A: rows in 4 groups, each row roughly a mix of its group's directions:
A (124 x 10):
0:   4 -48 -22  -3  17  12  -4   8  19 -20
1:  11 -43 -23   4  11  29 -18   0  10 -13
2: -17  42   0 -21 -25  -2 -14  -4 -27   4
3: -49  -9  26  14  15 -12  13   4   2 -13
4: -14  14  25  -8   6 -52   2  15  -3  -6
5: -26  25  12  -5 -28 -25  11  19  10 -25
6:   9 -11   9   7  16 -52  13  17  14 -11
7:  46   0 -23 -19 -11   8 -14   7   4  24
8: -15 -35   3   9  31   5  11  -9  22 -29
9:  -5  18  26  -6 -31  -7  22 -11  -2  37
10:  41 -19 -25 -25 -12 -10 -17   2   2 -15
11: -45   0  23 -20  -7 -18   7   2 -26  -7
12: -54  -9  26   3  14   2   4  11   1   2
13: -42  20  29  14  16  -1   1  15  -8 -17
14:  41 -25 -17  -7   0  -4  -7  15  27  20
15:  48  24 -10   6  -8  14 -17 -17   2  15
16: -17  31  32  19 -15 -13   6 -25 -12  16
17:  27  18 -21 -30 -21  -1  -8  29 -13  14
18:  36 -21 -28 -17   2 -28 -17  10  -5  -8
19:  36  -6 -21  -7   9 -37 -13   9  -5 -23
20: -41  31   9 -17 -15  -4   3   6 -28  -4
21: -16 -44  -8  12  12  -3  21  16  15 -24
22:  45 -18 -24 -11  11 -15 -12  14  18  -3
23:  16  25  30  -4 -15   2   0 -38   6  24
24: -37  32 -11 -18 -10  -7   9  11 -15 -26
25:  14  43   2  -4 -24   9 -21 -20 -18  14
26:  27  21 -15   0  -3 -30 -30   3  -9 -28
27: -18 -25   7   0 -36 -38  -1   0   4  16
28:  -8  17  44  28  16  -5   0 -25   2   2
29:  45  13 -26 -18  -5   9 -25   8  -1   9
30:  -2  52  -3  10 -17  26   3  -4 -18  -2
31:  38   1 -27  19  10  23   5   9  26  -7
32: -29  19  20  -9 -22 -33   5  19   2 -22
33:   2 -30  -3  13   1 -41  -3  -4  15 -32
34: -15 -32 -28   4  13   1  -3  36  -1 -24
35: -31  36  15   4  15  -2  21 -24   4 -15
36:  -6 -20   1   1   9 -42  10 -11  -4 -39
37: -32   0  13  21  26 -14  27  -8  18 -20
38: -35  -4  36  14  14 -16  12 -19  -7  18
39: -23  25  35  -7  -4 -35  17   2  -8   7
40:  28  15  24  -4 -18  17  -4 -29   8  30
41:  12  25   5 -24 -17 -24 -24 -32 -16   2
42:  20  33  26   5  -4  -9   5 -37   0  20
43:  27 -45 -15 -17 -20  13 -10  -4   9   3
44: -46  26  19  -5 -11   0   5   2 -26   7
45:   6 -37 -23  -8  24  15  -1  16  18 -26
46: -21  17  13 -15 -29 -36   8  23   3 -13
47: -13 -16  34   6  12 -26  -1 -28  -5  28
48: -38 -29   2  -3  13  -6  21  27   6 -18
49: -25  21  32   9  -5  -3  -1 -20 -23  31
50: -10 -17  18  15  -6  21  17   6  34  35
51:  42 -24 -32 -12 -15 -12  -7  -3  -1  13
52: -14 -31 -33   3  13  -4  -1  33  -2 -24
53:  -8 -46  -6 -11  19 -12  14  29  13  -9
54: -30 -32   0  23  24   6  -5  16   5 -26
55:  45 -23 -29  -9 -15   6  -9  11   3  12
56:  44 -27 -10  18  12   2  -5 -11  26   4
57:  22  25  36   1 -15  13  -6 -16  -2  32
58: -42  16  -1   4  20 -12  21 -19   5 -26
59: -10  50  16  -9  12  18  -6  17 -10  17
60: -42  10  26  -5  13  14  -2  23   5  24
61:  16 -23 -25  -3  27   0 -28  20  13 -25
62: -15  -7  -3 -24 -12 -28  -9  41   3 -23
63:   1  49  -7 -19 -23   5 -16  -3 -20   4
64:  -3 -27 -18   4  34  11  19   5  25 -26
65:  -9 -44  -5  18  30   7   8 -16  18 -10
66:  18 -16 -23  13  36  35   6 -12   9   0
67: -23 -50   6 -11  11 -19   6  15   8 -11
68:  -2  -9  10   6 -19  32  23 -14  17  38
69: -21 -26 -34   4  18 -13   7   9   5 -34
70: -36  -9   9  -9  20  24 -19  29   6  19
71:  34   9 -20 -14  11 -19 -34  18   2 -16
72:  32 -16  -2 -18 -17 -44  -2  -4  15   2
73:  17  20  32  -1 -13   3  -2 -32   1  34
74:  18 -21 -16  18  29  34  -6 -23   0  12
75: -29  23 -19 -25 -12  -3   6  21 -12 -31
76: -37  -6  32   0   7  -9  35   3   0  17
77: -22  35  24   8  -1  35   7  -2   6  20
78:  28  -1 -19 -33 -12   8 -23  29 -15   5
79:  48 -16 -27   3   9   6   0   5  21 -15
80:  29 -26 -37  -6  15 -10 -14   9 -11 -21
81:  25  31   2 -20  -9 -10 -30 -20  -4  24
82:  37  -2 -34 -24  -4  18  -9  22  -5   9
83:  30 -28  -7  23  23  14  10   7  31  -1
84:  23 -47 -23 -18  -6  11  -4   5  15  -4
85:   6  50  10 -10 -27  -4  -5   8 -19  10
86: -13  20  30  -9 -10   1  24   6   0  43
87:  -3 -42 -13   3  27  12   6   0  22 -26
88:  30 -22 -23   5  21  35  -9 -15  -1  13
89: -30 -19  24  22  30  -9  26  -3  11   6
90:  16  34  39   3 -10   9  -3 -12  -5  27
91:  36 -23 -30  -6  15 -22  -9   8  -2 -21
92:  31  -8 -46 -24 -15  -7   6   4   1   1
93:  19 -25 -31   0   2  41 -18   0   9   3
94:  38 -34 -25  -4 -12   5 -14  17   0  11
95:  25 -33 -46  -4   2  -6   0   8   6 -11
96:  41 -11 -33 -21 -21  -7  -1  -9   3  14
97:  11 -35 -22 -22   2   6   1  22  21 -28
98: -12  20 -26 -20  -4  -5  17  18  -9 -42
99: -15 -29  -6  12  17 -16  12 -13  -2 -44
100:   8  45  -4 -14 -26   3 -20 -11 -22  10
101: -39  -7 -14   8  23  -3  16  -8  11 -35
102:  21  28 -14 -21 -24  -2 -37 -13   3   9
103: -27  17  36  18 -16 -22  -2 -20 -11  10
104:   2   0  30  -4   3 -17 -27 -31   8  33
105:  -2 -53 -13  -8   9 -13   6  22  13 -10
106:  -7  22   0 -34 -29  -2  -4  23 -20  23
107: -25   5  26  30 -16 -16   9 -32   2  14
108:  40   4 -25 -17 -24  12 -29   7   1   0
109: -20 -24 -17 -12  12  -5  19  31  12 -32
110: -15  45  26  -3   1  -8  15 -28  -3   4
111: -47  22  13 -21 -11 -11   1   6 -22  -3
112:  23  20  22  -5 -14   0   0 -41   5  27
113:   8  37  25  -2  -6 -13   8 -40   1  12
114: -40  10  24  18  -1  29  14   1   1  19
115:  -7 -21   3  -2  -2  29   4 -43  29   0
116:  47  23 -16   2 -18  -7   5 -22  -9  -8
117:  -8 -29 -14  27  29  -4   8 -17  17 -28
118:  -5   4  31  -4 -22 -30  21  -1  14  32
119: -22 -17  29  29  13  -1   3 -38   3   1
120:  -1 -38 -27  -1   1   4 -12  38  -1 -16
121: -39  14   9  15  26  -4  16 -12   6 -30
122:  36  11 -19 -30   5  21 -15  22 -15   4
123:  35  -3 -27 -29   2  17 -16  25 -10   6

which group is each row in? (one row of each group first):
 24  20  37   3 -14  12  -8 -21   0  30 -> <53>
-14  19  19  20 -31 -21   7 -23  -7  27 -> <68>
  8   2 -23  -4   1  51 -13   7 -12  22 -> <55>
-53   3   9   2   9  -6  23  12  -5 -18 -> <98>

 -9  39   0 -19 -20 -18   5  33  -2 -15 -> <68>
 -4  20  21 -15 -22 -11 -23 -23 -27  23 -> <98>
 12  50  -7   2   7  23 -19   3 -17  -8 -> <55>
  2 -15 -38 -32 -21  13   0  27  -2   2 -> <53>
-29  36   3 -16  -3 -13   8  30 -23  -5 -> <53>
 -2  54   6  19   3  14  -5  -4 -17 -16 -> <55>
 24 -36 -23  -6  16  -6   5  18  25 -18 -> <98>
 44 -22  -7  -4 -18   9 -19  16  -3  24 -> <53>
 34   8 -21 -28 -21   4  -9  19 -13  24 -> <68>
 39  10 -30  -2 -15   7 -35  -3  -4  -9 -> <55>
-18 -32 -39  -4  10 -12   5  11   4 -28 -> <53>
 34  13 -15 -15 -18 -11 -36 -22   7   5 -> <98>
